Turns, then the turns between two rows, first turn first; the first pair answered:
X (before -> after):
[ -5  21   4 -16 -30  16   3  -6  10 -29 -19   5   5 -14  17  -4   6]  ->  [ -6   9 -23  15  -2  10   0  12  -1  18  -3   9  -5   7   2   3  47]
[  7 -15   0  12   8 -14  -6   8 -13  24  12  -1   9   7  -3 -13   2]  ->  [  3 -10  17  -7  -3 -10  -5   0  -8  -2   4  -5  14  -7   4 -19 -24]
[ -9  -8 -10  -4  23 -12   2  10   6   5   4   0 -15  -1   1  15   6]  ->  [ -6  -2   4 -19   8  -8   3   2  12 -16  -4  -1 -11 -12   9  12 -13]
Y (before -> after):
[-15  22  18   2  -5  -3  14 -11  21 -10 -21   0 -12  -4  -1  11  -4]  ->  [-15  25  16   4  -9  -1  12  -5  22  -8 -21   3 -14  -1   0  12   7]
[-26  -3  18 -12  41   1   9   4   0 -22 -30 -20 -25 -30  23  17  -9]  ->  [-23   3   6  -3  35  10   6  18  -3 -13 -31 -15 -36 -24  26  19  17]
[  0  24  -4  40 -38  25 -12 -10 -13  32  13   7   3  18 -15 -16  52]  ->  [-11  15  19  26 -43  17  -9 -33 -26  21  18  -4  34   8 -22 -41   2]
D (before -> after):
[-13 -34  22  14   5 -18  -2  -6  -8  20   8   3   2  15 -28 -19 -11]  ->  [-19 -29   2  -9   3  -9   1  44  -9 -10  -8  11 -27   1   0  -6   2]
[  9  -4  10   0   3 -10   0 -26  18  -9   3  -3  -3   1  -7  21  -7]  ->  [  3  -8   2  -9  12 -14   3  -7  15 -16  -1  -1 -14  -3   1  27  -7]
[ 16 -24 -30  10   5 -12  -8  35  -7  23  24  12 -12  22  -1  21  10]  ->  [ 29  -5 -19  16 -31   3 -10  27  -5  16  19  19 -15  22   3  17  23]
[  0   3  24 -25  13   3   9  11 -11 -37 -11   0  21 -17  10   3 -38]  ->  [  7  15  36 -17 -11  11   9  -3  -6 -34 -11   3  27 -13   5  -2 -32]
Now pairs of rows:
(two turns a pair)
[-39   1  24  14  59  18   7 -21   5  -6 -30  -4  13 -12   1  10  32]  ->  [-37  14  22  20  36  32   4  -9  -3  -8 -33   4   7 -10   6   8  53]	Y then D
[ -5   8   9   0  10  12   0  12  13  12 -14  11  -8   7  -1 -13   5]  ->  [ -6   6  14   3   7  12  -1   2  11  15 -11   9   2   8  -6 -18  -2]	D then Y
[ 21  -9  13  -8 -11  -5  -9  -3   7  -6   1   6  -5   5  -5  14 -26]  ->  [ 25 -10   8   0  -4  -7  -9  -3  13   3   3   9 -10   9  -5  22 -16]	Y then D
[  8   7  -2  -3 -12  11  -8  -6  18  -7 -21  -6  -7  -4  -6  14   0]  ->  [  6   1  -7   8   2   4  -7 -11  19  11 -14  -6  -7   4 -13  17   7]	D then Y
[-28 -11   2  -1  -3  -2  -6  16 -33  17   6 -12  23   8  -6 -31 -14]  ->  [-15   3  -2 -28 -11   6  -4  37 -12 -26 -11  -8  -7  -6  24  -7 -12]	Y then D
[ 36  34  11  23 -29  18   3 -34  38  -8  -2   4  -7   9   3  28  35]  ->  [ -3 -17  -4  25  50 -26  10 -35   9  33  19 -16  24  14 -28  10 -11]	Y then D
[ 44 -34 -18  15   8 -26  -8 -12  18  37  36   8   0  41 -19  33 -12]  ->  [ 28 -20 -19  25 -38  -1 -14  13 -22  47  35  15  10  46 -20  -4  11]	Y then Y
[-11  -2  -1  13  36  -9   4 -23  13  17   4 -10 -12   0 -10   2  18]  ->  [  2  19  11  16  -3  11   2 -24  17   4  -4  -2 -17   0  -3   0  35]	D then D
[  7   0  10 -35 -21 -14  -1 -11  25 -23   8   1  12 -14  12   6 -32]  ->  [ 14   9 -14 -18 -16  -5  -2  14  34 -10   5  13 -18  -4  20  28  22]	Y then Y
[ 23 -23  11 -27 -49  -7   1   8  -7 -11  20   2  -5   9   7 -17 -26]  ->  [ 21 -32 -17  -3 -26 -13  -1  28 -15  23  29   8 -15  25  -3 -11  10]	X then D
[  8  -5  10  21   4  14   4   5  12 -14  -1   9  12  -1   0 -18  25]  ->  [  5  -9  11  21   5  11   5   2   5  -8   1   6  19   0  -5 -25  17]	Y then X
[-21 -18   3 -17 -11   8  -4  36   9 -25 -24 -16  -9   8  15   7 -21]  ->  [-28 -29 -11  -2  16  -1  -2  40   3   1 -17 -16 -11  16   4   8  -6]	X then X
[-13  -9 -23  22  26  -9   5  10  -1  38   9  -1  -6   5  -9   2  21]  ->  [ 19  19   3  -3 -48  16   1   8  15 -12   0   9 -11  -3  17   7   8]	X then X
[ -2 -14  -8  -7  27   2  21  20  -8 -19  -2   3  17 -35 -16  30  19]  ->  [  0  -5  -2  15  15  11  17   5 -11   1   1   6  24 -27 -27  21  40]	D then X
[  0 -13 -13 -24   3 -17  -1   7   7  -6  15  -5  14 -10  14   8 -48]  ->  [  9  -2 -37  -5   0  -6  -4  34  11   7  12   9 -16   1  20  25   8]	Y then Y
[ 10 -22  15  22 -20  -7 -13 -14 -17  32  21 -15   9  17  -6 -20  -1]  ->  [ 18 -21  27   8 -23 -10 -11 -27  -4  11  17 -18  11  10   3 -12 -25]	Y then X
[  4  23   5  16 -22  21  -3  -9   5  -5 -13  14  -6   5   3  -5  -8]  ->  [ -8  -1   2  11  22  -3   0 -13   2   3  -6   5   6   5  -4  -4 -38]	Y then D
[ 22  16   9  17 -30  15  -3 -40  21  11  -2   4  -1  -5 -12   6  21]  ->  [ 17  -2  12 -24  -7  -2   1 -31  24 -25  -5  -5  -1 -21   3  14 -34]	D then X
[ -6   0  19   0 -13  -5  -6   4 -12 -10 -11 -16   9  -1 -11 -23 -21]  ->  [ -6  -6   1  18   4  -9  -6  12 -16  19  -4 -14   3  12 -21 -20   3]	X then X
[-12  -2 -22 -16  17  -4   5  42 -15  -8  -6   1 -16  -5  11  -1  -1]  ->  [-14   4 -10  23  12   2   2   1 -17  35   4   0   7   6 -18 -17  22]	D then X
[ 14   5 -10   0  15  -5  -7  -6 -10  -6  -1  11  -5  18  -6  -4  24]  ->  [  5  -1  -9  -1  14  -7  -6  -4 -21  -3   2   9   3  16 -10 -15  16]	Y then D
[ -5  -6  -3  -8  13  -8   5 -21  15 -13  -3 -14  -7 -20  11   2 -28]  ->  [  2   5   7  -3 -11   1   5 -34  18 -12  -2 -11  -3 -16   8  -2 -21]	D then D
[ -2   8   7   4 -39 -11 -11 -12  14 -10 -24   7 -11   8  -4  -7  18]  ->  [-17 -18   4  -1   6 -36  -6 -21   7   5 -14  -5   6   8 -17 -13 -16]	Y then D
[  7  -4   6 -14 -25  17  20  21 -14   2  22 -31  -8   7   3 -10 -38]  ->  [  6  -7   5 -12 -19  14  20  20 -14   6  23 -33  -6   7   1 -12 -42]	D then D
[-10  25  -4 -14  -3  17   5  25  10 -32 -23   7 -20 -28  27   2  21]  ->  [-18  21  10 -23 -10  14   6  10   0 -39 -21   2   2 -33  22 -15 -12]	Y then Y
[  9   4   2 -17 -17   8  -2  10  10 -31  -9   5 -15 -12  18   5 -12]  ->  [ 17   1  -5  23 -16   8  -5  -7   5  20   8   8  -8  14  -7   3  24]	X then D
[-11   2 -15  -8  17  14  10   9   5   1  11  -1 -34 -33   7 -12  -3]  ->  [ -2  17   4  -1 -16  25   8 -21   9   0  15  -1 -19 -28  -2 -22  -8]	D then Y
[ 20  11   4   7 -24   7  -4  13   2  -5   0   6   4   6   8   3   4]  ->  [  8 -10 -11  -2  13 -11  -1  28  -2  -2   2  -2  -2   5   9   7  -8]	D then D
[ 26 -33   8   0  35 -19  10  -6  -6  13  27  -8   5  -8 -15  30  -1]  ->  [ 35 -18  21 -25   2  -5  11  -2   1 -29  15  -7   0 -25   4  31 -18]	X then D
[-13  11   3  -5  35   1   7 -18  17 -24 -25  -9 -16 -31   9  21  -5]  ->  [-14  19  -6   2  30  10   7  -2  12 -18 -26  -3 -26 -26  11  23  23]	Y then X
[-49  -4  22 -13  52 -14  11   5  16 -11 -18 -20  12 -30   8 -14 -24]  ->  [-15  42  27   3 -14  22   2   3  38 -25 -32   0 -14 -24  25   4  36]	Y then D
[ 12  -7  -6 -38   0  -9  11  28  -8 -36  27   8  19   1  26  35 -48]  ->  [ 19  -9 -30 -19  17 -12   9  44   3 -12  31  16  -3  14  24  56  -6]	Y then X
[ -1  -3  24  -7 -26   4  -6 -24 -12  -7  10 -16  33  -8 -10 -20 -45]  ->  [ -4 -23 -12 -22  39 -19   2  14  12 -18   2 -16  -8 -13   8  21 -37]	D then Y
[ -5 -15 -14 -30   3 -10  -5  39 -11 -14   1   2  -5   2   8   3 -22]  ->  [ -2 -14 -18 -28   6 -11  -3  44  -7 -12   0   2 -11   3   8  10 -13]	Y then Y
[-11   4  23   3 -25   8  -6 -14 -16   2  13 -13  31   1 -18 -24  -7]  ->  [-21 -21  -5 -15  38 -16   1  16  -5  -2  12 -17   9  -6  -8   5 -16]	D then Y
[ -4 -14  11  14   8 -18  -4 -37  19  14  10  -6 -18  19   8 -10   9]  ->  [-12 -16  -9   9  21 -16  -2  -7  13  11   5  -3 -34  17  20  -4  22]	Y then D
[-12 -44 -26   5  13 -27 -16  39 -41  46  39  -3  26  28 -20 -27 -17]  ->  [ 13 -38   1 -42  33 -41  -8   0  20 -23  19 -13  10   0   7  18 -76]	X then Y
[-19  -1   3 -18  22   3   3  -7   8 -21 -12   2  -1 -17  -4   3   2]  ->  [-4 11 -3  3 -5 15 -2 -5  9 -3 -6 10 -7  0 -9  6 38]	D then X
[ -7  10  29  13 -35   7  -1 -43  -7   9   2  -3  35 -15 -24 -26 -10]  ->  [-27 -31 -19   6  45 -27   7  12 -18  29  13  -6  14 -10 -20  -8 -10]	X then D
[ 14  20  12  10  13  -4   4 -22  28  -5  -4  -2  -9  -2   7  23  13]  ->  [  2   8   7  25  28  -9   4 -21  13  20   5  -4   3   5  -9  10  16]	Y then D
[ -2  -3  -4 -18  10 -11   7   2   7 -21   2  -3  -3  -7   4   7 -23]  ->  [ 15  16   4   2 -20   5   3 -14  15 -13   0   3  -8   2   2  12   5]	Y then D
[  8 -28 -13  11   4  25 -17   7 -20  44  27  14  19  -1 -26 -40   9]  ->  [ 16 -41  -4  -1  37   3 -11 -18   5  34  29   5  22  -7 -27 -19 -27]	Y then Y
[-15  -8  -9   8  49 -10  11 -10   9  11   6  -5   5 -18 -18  -4 -22]  ->  [  8  28  15  23 -20  22   5 -33  16   3   1   5   9 -14 -16 -14   2]	D then D
[ -5 -15 -16 -17  27 -15   4  24   1 -16   0   5 -20  -6  13   5 -11]  ->  [  8  -8  10  11   9 -15   0 -35   5  14  13   3  15   6 -17  -7 -18]	D then D
[ 52 -13 -21  11  -6 -10  -1  35  15  10  30   6 -14  40   6  22  15]  ->  [ 50 -19 -19  15   5 -18   1  22  14  20  36   4  -6  43  -5  19   8]	D then D
[-47  11  17  26  34   6  23  26 -53  21 -17 -20  11 -27  16 -43  -7]  ->  [-31  -3  15  17  82 -20  28   1 -12  14 -18 -26  -4 -28  17  -1 -26]	Y then Y
[-13  -1  -2  -4 -30  20  -2   7 -29 -12 -14  -3  10  -2  -2 -23  37]  ->  [ -3 -18  13 -23  13  -9   3 -34   2 -28 -11 -17  21 -11  -7   1 -21]	Y then Y
[ 30  14   7 -21 -28  -6  -6 -10  20 -35  -5   8 -20  -9  20   9 -33]  ->  [ 33  21  -8 -10 -36   3 -11   9  15 -25  -6  17 -35  -2  25  14   1]	Y then Y
[ 50 -16  -9  10   0 -21   7  -9  28 -11  -8  15 -26  22   4  37  14]  ->  [ 37 -25  -8  36   0 -22   3 -20  -1  28   6  10   1  36 -21   7  18]	Y then D
[ 23   9  20   9 -18   0  -2 -32  40   1 -12   3 -14   3  -3  17  10]  ->  [  9  -5  -9  17  18  -6  -3   2  27  24  -8   4 -30   8  -4  21  35]	D then Y
[-24   5   0 -18 -20  18  -1  39 -39 -19 -10  -3  16   0   9 -42  -7]  ->  [ -4 -14   2 -33  45 -18   7   3  14 -31  -9 -13   1  -7  12   9 -44]	Y then Y
[-29 -13  12   9 -28  11  24   3 -12 -21   5  11   0   9   5 -36 -34]  ->  [-36 -25  -7  28  -2   3  23  12 -18  11  13  13  -2  20  -8 -33 -12]	X then X
[ -5 -12 -17  -5  39  -7  -6  23 -19  15   0  -3 -12   7  -2  -9  -2]  ->  [  4  15  11 -11 -25  19 -11  11 -26 -11  -7   0   0  -1   6 -28  -8]	D then Y
[ -7  31  -8  -6   4  21  -3  12  18 -26 -16  10 -24 -24  19  12  15]  ->  [-28  25 -15  10  -3  26  -7  24 -14   1  -6  11  -9 -18   7 -16  27]	X then Y
[ 13  28 -13 -16 -30  -1  15 -14  19  -4  22  16 -24  -8  13  30  14]  ->  [  9  17 -18   5 -10  -9  12 -30  15  30  34  13 -14   4  -7  26  20]	D then Y
[-34  11  -7  30 -15  -8  40  -5   8  -7 -30   4 -12  -3   2  32  43]  ->  [-39   7   5  42 -21  -9  38 -26  -4  12 -23   0  10   4 -15  14  36]	D then Y
[  9 -10  -4 -11   2  -8   7  -8   8   5  -1  -5   1 -12  -3  17 -17]  ->  [ 16   0  -7  -2 -11   1   2  -5  12   8  -3   1  -8  -7  -1  24   7]	Y then D
[-43  15  28  -7 -14   5  -5   8 -15 -16  -5  -1  28 -19   1 -48   5]  ->  [-42   5   8  16   4   2  -5  20 -20  17   5   1  21  -5 -10 -45  35]	X then X
[-23  15  14  -3 -45  18 -14  -3 -35  14   4 -13  17   1   0 -15  12]  ->  [-41  -6  -9  -4   6   2 -10  17 -44  30   6 -19   9   0  -4 -11  14]	X then D
[  7 -22   9  -6  18   4   5  -4   1  10   6 -11  12  -7  -4  11  -6]  ->  [  6 -17  -3 -12   9  13   3  20  -1   1   0  -6  -3  -8   7  15  14]	D then X
[  8  -8  10   7 -29  -1  -8  -9 -16  18  24  -4  34  12 -24 -17 -15]  ->  [  7   6  -5 -16 -45  12  -6  39 -20 -15   6   5   4   0   7 -10   2]	D then D
[ 68  -4  -5 -11 -25 -11  -8 -22  54 -33   5  15 -27  23  21  41  -8]  ->  [ 52 -27 -22 -21  22 -32  -4  -7  48 -27   9   9 -31  22  21  48 -25]	D then D
[ 35   0  -9   1 -56   9  -3  38 -10  -5   9  15  -8  24   7  10   3]  ->  [ 34 -22   0  19 -15 -19   0  -9  -2  30  29   3  17  33 -23  11 -26]	D then Y
[-12  -6 -39  -1  34 -10  22  40   4   3 -17   6 -39 -11  26  18   9]  ->  [  8  32  16  18 -66  25  12 -23  -4   0 -15   9   4  -8   9 -21   4]	D then Y
[  3   4  -8   6  18   8   6 -20   6  -4 -23   3  14  -4  -2   4  20]  ->  [ -3  -3 -13   6  24   8   6 -13   1   2 -21   2  16  -3  -5   1  21]	Y then D
[  5  -4  -2 -30  -9  -1  16  14 -27 -17  13 -13  18  -2  -2 -19 -24]  ->  [  7  -3   4 -24 -13   1  15   2 -26 -12  15 -15  24   0  -7 -21 -27]	D then D
[-36  17  -8  14 -14  -1 -14  20 -58   9  -3  13 -21 -19   6 -15  22]  ->  [-42   1  -8  17  13 -17 -12   7 -60  26   6   5 -10 -15  -9 -18   7]	D then D
[ 28  32  29   0 -35  16  -1 -34  17 -24  -7   0   7   2  10   5 -12]  ->  [ 13  -3  13   0  40 -21   7 -40  24   0   6 -12  11   4  -4  17 -39]	Y then D
[ 17   2 -23 -20 -28  -4   1  18  20 -16   8  15 -29   1  15  23  18]  ->  [ 10  -8   0   6 -32 -13  -3 -32  -1  24  29   4  19  13 -25  -9  -7]	Y then D
[  7 -14  -1   6 -15 -10  -5   3 -23  10  11  -2  19  18 -10 -17 -14]  ->  [  1 -23 -11 -11   6 -17  -1  21 -19  -4   5  -5   8  10   3  -6 -26]	D then Y
[-13  14   3 -25   1   8   5  31  -6 -34 -25   1 -18 -18  36   7   1]  ->  [-20 -15  11  -4  49 -23   6 -19  -6  12  -2 -15  14  -7  -4  -3 -33]	D then D
[ -1  -2 -22   5  -8   5  15  36 -27  13 -13 -12 -42   0  -2  13  22]  ->  [-14 -12   7 -14 -17  -1  15  11 -43  -2  -7 -25  -3 -13 -10 -18 -37]	Y then Y
[  6   5  13   9 -26   9  13 -19 -12   9  -5  -3  10  24  -1 -25  -4]  ->  [-14 -16 -14  -1  22  -7  17  16 -18  13  -7  -6  -5  20   6 -17  -4]	X then D
[-10  17  30   8 -14   7  -1  10  -6 -13 -16 -15   4   9  12  -3 -12]  ->  [-10  11  24  18 -15   5  -1  12 -17   4  -5 -13  11  20   4 -10  -8]	X then Y
[ 24   6 -23  13   2 -10   6   5  26  -5 -29  15 -14   8  -1   3  13]  ->  [ 21  10 -17  25 -15  -3   4  -5  13   9 -23  15   1  14 -13 -13  17]	D then Y
[ -4  -9  32 -19 -37  23  -6 -12  -7 -22   9  16   6  15   3 -19 -47]  ->  [  5 -20  21 -29   4   7  -2 -12  22 -31   6  13 -17  12  11  16 -52]	Y then D
[  5 -33  21 -17 -22   4  25  -2  15 -32 -25  -8   6 -24   6  21 -16]  ->  [ 13 -29   6  10 -56  17  17  20 -11   2 -10   5   9   0  -4   6  26]	X then Y
[ -4   8  -6  25  -6   9  -5 -13  -6  27   2   9   4   4 -20 -11  23]  ->  [ -8  11 -16  11  -6  14  -3  21  -7   8 -11  14 -15  -6  -1  -3  32]	D then D
[ 11   4 -16  11 -28 -10 -12 -10  15 -30  15   3 -17  20  10  17  13]  ->  [  7  -7 -20  27 -13 -16 -12 -21  11  -4  23  -2  -9  29  -5  12  17]	D then Y
[-23  11   6  11  21   9   5 -40   7  23  -5   1  10 -14   1  -8  10]  ->  [-25  -2   3  -6  38  -3   7 -30   9   9  -5  -2   8 -18   6  -2 -15]	X then D
[ 14 -13   1  11   6  -8 -19   0 -17  12  -4  -7   5  16  -4 -16   5]  ->  [ 19  -5   2   7 -11   3 -22   9 -17   1 -11  -3  -1  12   4 -15  15]	D then D
[  8  20  10   2  -2   6 -14  13  34 -11 -30  -5 -24  -6  -3  18  11]  ->  [ -2   8  21  24   3  -3 -16 -19  18  25 -13 -13  10   5 -32  -5  -2]	Y then D
[ -6  14  -3  13  16  -5  -1  12 -14  -2  -3   6  10  14 -21   4  -2]  ->  [ -1  15   5   0  17  -6   1   2   0 -19  -9   4   8   6 -14  12 -17]	X then Y
[ -5   8 -15  35  31   5   5   5   7  32  -3   7 -16  12  -6  13  60]  ->  [-31   6  20  19  -9  12   4  -9 -38  19   3  -4  38  -1 -18 -48   0]	Y then Y
[ 35 -15 -21   5  -2 -21  31  14  28  13  18  12   5  -1 -15  26  10]  ->  [ 28 -12 -22  16 -15 -14  28  19   9  27  21  15  14   4 -23   7  19]	Y then D
[-13  11  11  12 -25  11  -2  -6 -16  21  -7   4   9   5 -10 -16  25]  ->  [-31 -15   1 -16  22 -13   5  13 -18   4 -10  -8   8  -9  -2 -11 -16]	Y then D
[ 26  36  13  -1 -29  24  -5  -3  28 -33 -21  13 -27 -11  26  21  25]  ->  [  5  -2  28  24  19 -11  -4 -60   7  27   8 -10  31   3 -27 -11 -25]	Y then D
[ -1 -16  -9 -21 -17 -20  26  -1  33 -35   4  13   2  10  22  34 -27]  ->  [  1 -23  -3 -11  -9 -26  26 -25  34 -19  13  10  17  16   7  30 -37]	D then D
[-12  27   8  16  14   8   1 -31  22   1 -20  -1 -11 -12  -5   2  28]  ->  [-29  11   1  16  39  -3   1 -24   6  16 -14  -6  -1 -10 -13  -8  16]	Y then D
[ 29 -18   3 -12  11  -2  -2 -21  24  20   9 -11 -17   7   5  23  -3]  ->  [ 18  -6  -1   1 -31  22  -7   4 -10  31  10  -2 -12  13   6  -8  26]	Y then Y
[-13 -10  -1  20  50  -9  -2   9   0  11  -7 -15 -18   5   4  28   3]  ->  [-31   0  20  -2  32   1   2   7 -13 -19 -20 -23  -5 -18  14   6 -23]	Y then X
[ 26   1 -11   1 -59  25 -16 -10 -14  22  24 -12  40  18 -16  -6  15]  ->  [  0 -38 -33 -39  22 -13  -7  22 -13   2  22 -27  30   1  -4  11 -37]	Y then D
[  6 -12  14  -2 -18  -6   0  -9  -4   2 -10 -10   8 -17   7  -1 -14]  ->  [  5 -13   8  -5 -16  -6   0   6  -6  -6 -13 -11   1 -19  14   1 -12]	D then D
[-21  29  27  -8  13   9   0   1 -29 -22  -8  15 -10 -25  18 -22  -5]  ->  [ -8  22  21  -9  40  -3   4  -9  -3 -25  -8  13 -23 -24  19   5  -7]	Y then Y
[ -1  12 -11  16 -34   8  -4  18 -18   9  -6   2   3  10   3 -21  14]  ->  [-16  -6 -25   6   4  -9   0  37 -23  10  -4  -2  -2   7   4 -14   2]	D then D
[ -8   5 -14 -15  18  -4  -4  27  13 -33 -17  -3 -34 -21  23  19   4]  ->  [  8  24  21  28 -40  14 -13 -37   2   5   1  -2   9  -3 -12 -15  14]	Y then D
[  1  15 -12  10   0  22  -9 -24  -9  24  12   0  45  12  -7 -24  19]  ->  [ -7  11 -11 -38   7  16  -2   3  -5 -30  -4  -4  32 -14  21 -18 -22]	D then X
[-24   7  18 -11   5   3  16  -6 -11 -18 -14  -2  12 -18  -5 -15 -20]  ->  [ -7  19  17 -14   1   9  16  -8  12 -29 -21   4  -7 -19   4   6  -7]	Y then D
[ 12   3  18 -27 -30   7  -4  -5 -10 -33   4  -1  21   0   6 -12 -34]  ->  [ 33   3  -5 -18   9  -5  -2  -2  29 -29   3   3 -16   7  15  37  -3]	Y then Y
[ 28   8  -5   5 -17  13   1  -2  29  -1  11   6 -18  12  22  32  20]  ->  [ 15 -14 -20  -3  27  -8   6  10  23   8  16  -2 -18  11  18  35   4]	D then D
[  0 -28 -35  17  56 -18   7  -7   6  14  17 -23 -11  18  -3  14   7]  ->  [ 28   9  -4  39 -19  13   0 -48  14  14  15 -10   2  25 -10   3  32]	D then D
[ -9 -20  -5 -12  -8   7 -12  -5 -11  23  18  -1  42   0   1 -30 -31]  ->  [ 17 -17   1 -21 -14   3 -13 -19  16   6  16   1  34   0   7  -6 -47]	X then Y
[  3 -30  -5 -12 -12  -9  -7  20 -23   1  19   3  18  11  -8 -22 -42]  ->  [ 23  -9  -8 -25 -28   4  -7  31   3 -31   5  13 -13   5  16   5 -23]	Y then D
[ 20  25  24  -6  -7  -7   8  -6  25 -16 -14  25 -17  11   6 -10  12]  ->  [ 16  27  28  -7 -20  -3   7  -4  12 -17 -14  25  -8   9   5 -24   7]	Y then Y
[-11 -15  10  25   8  -2  -3  -8 -15  13  -1  -5  24   4 -22 -30  -9]  ->  [-14 -24   7   1  18 -10   0   8 -12 -10  -7 -10  18  -7  -8 -23 -33]	X then D
